In the data rows, 128 means zero.
Here are some points, each followed by its number:
[172 112  97 154 137 180  98 107 114  75 135  75] 0
[146 125  95 158 131 154 165 118 180 175  87 255] 1
[113 122 125 102 126  55 119 168 111  95 135  91] 2
[143  95 159 124  77  99  68  85 125 146 159  64] 3
[132 155 140  90 140 219 124 160  68 121 183 175] 4
[156 103 120  97 140  51 103 125 147 137 120  55] 5
[121 111 114 155 129 118 126  69 116 165  88 161] 6
[125 111 130  95 138 106 130 138 127 111 156  60] 7
[148 113 106 127 138  83 127  91 131 136 102 130] 8
[117 125 134 116 144 183 111 139 107  83 146  71] 9
[155 155 163 119 112 155 121 145 111  83 200 163] 10
[ 73 142 151  70 117  39 145 106 135 135  90 157] 11
[124 135 121  86 133  73 148 151 116 111 137  84] 12
[156 146 126 109 144 119 131 161 121  72 153  92] 13
[125  91 140 120 112 181 128 136 123 114 183  49] 14
[132 137 137 128 162 143 127 116 125  79 136  73] 15
[106 138 112 145 133  75 124 105 102 159 135 107] 16
[178 138  97 175 136 254 117 141  85  83 187 111] 17
[100 122 127 107 140  48 143 181 133 108 102  79] 18
[130 114 116 143 145 124 108 166  87  88 162 101] 19
[ 98 153 139  89 142 175 136 133 102  84 120 115] 20
[124 104 110 101 141  92 102 164 136 100 101  56] 21
[125 135 117  48 131  52 147 164 138 128  85  65] 22
[114 145 116 203 122  58 111 122  96 148 123  55] 23
[151 120 133 175 140 229 106 118  69 106 204 160] 24
[105 154 133 114 128  90 133 128 115 172 134 110] 25
[ 83 136 127 107 111 108 148 129  99 109 127 102] 26
[146  92 130 142 129 111 118 151 143 117 104  84] 27
[119 117 137  92 142  88 132 138 127  96 117  98] 28
[161 148 119 174 123 255  87  99  65  91 219 178] 29
Which two points above are nearest to each new point by angle? Their numbers follow each, nearest first.
[113 160 149 113 125  70 150 132  92 149 126  77] 25 12
[111 124 117 121  86  26 122  94 143 182 136 138] 16 11
[135 121 130 110 128  94 104 104 102 135 126  82] 5 3
[136  86 130  73 120  68 120 161 171 139  77 126] 22 18
[157 108  99 112 135 150 133 100 193 174  72 214] 1 6
[160 128 114 134 147 196 114 122 105  90 161  98] 17 0
[156 123 117 145 166 162 121 136  99  92 129  81] 0 15
[ 99 117 145 121 144 154 102 123  97  88 167  81] 9 14
[ 94 113 136 122 114 109 175 141 110 116 135  84] 26 12
[ 91 129 143  97 138  87 161 202 134  85 142  96] 18 2
[120 117 109 167 132  96 119 123 142 147  76  81] 23 27
[120 104  99 202 110 181 147  98 163 188  90 239] 1 6
[157 133 112 107 135 113 179 119 191 181  87 188] 1 8
[152 103 123 122 110  99 122 149 166 173 104 158] 1 8
[111 144 134 150 145  98 105 107 107 138 147  67] 23 16
[143 163 106 136 157 208 160 152 107 102 147 140] 17 4
[136 113 110 128 124 103  76 107  93 113 157  58] 3 7
[104 130 112 163 152 107 119 134  86  99 141 150] 19 16
[133 131  98 153 137 127 119 101 102 105 144 138] 29 24
[144 128 107 168 106 182 161  72 184 216  79 255] 1 6
[129 137 144 160 115  87 156 147 186 144  77 161] 1 11
[144 163 154 103 144  76 161 120 159 150 101 174] 11 1
[144 163 142 158 105 255 115 108 117  80 231 185] 29 24
[153  78 133 140 124  95 129 152 121 104 126  82] 27 21
[115 112 144  91 118 117 116 109 115 104 135  67] 7 28
[132 133 119 133 140 171 169  85 191 213  94 255] 1 6
[ 67 125 172  67 101  87 139 189 128 109 122 141] 11 18
[102 140 132 166 132 100 112 154 116 141 167  44] 23 7
[141 130 138 152 124  91 132 167 174 181  73 122] 27 18
[130  99 126 137 114 103 114 148 116 150 153  83] 3 7
[122 154 108 134 124 175 132 131  61 132 133 149] 4 29
[125 122 119  73 149  34 133 153 153 127  87  86] 22 18
[114 121 131 158 137 129 166 130 164 145  73 211] 1 6
[141 100 116 157 135 158 107  99 112 108 147  90] 0 17
[120 117 147 141 113  99 113  75 136 125 162  67] 3 7
[145 123 142 113 126  76 147 172 127 125  88 122] 18 22
[156 121 131  89 139 113 142 148 161 141  82 178] 1 11
[153 151  96 129 108 130 160  95 167 187  58 246] 1 6
[142 107 142 144 126 141 118 147 112 109 150  87] 14 19
[160 121 148 136 107 122 137 146 183 205  99 255] 1 6
[130 134 130 163 126 149 168 172 174 186  89 168] 1 6
[115 166 137 150 110  78 106 129 136 164 125  71] 23 25
[122 169 132 152 120  89 124 122 130 140 146  39] 23 16
[ 83 127 152 137 109  87 124 119 116 126 105  87] 26 23
[122 129 127 120 111 139 117  91 159 177 102 205] 1 6
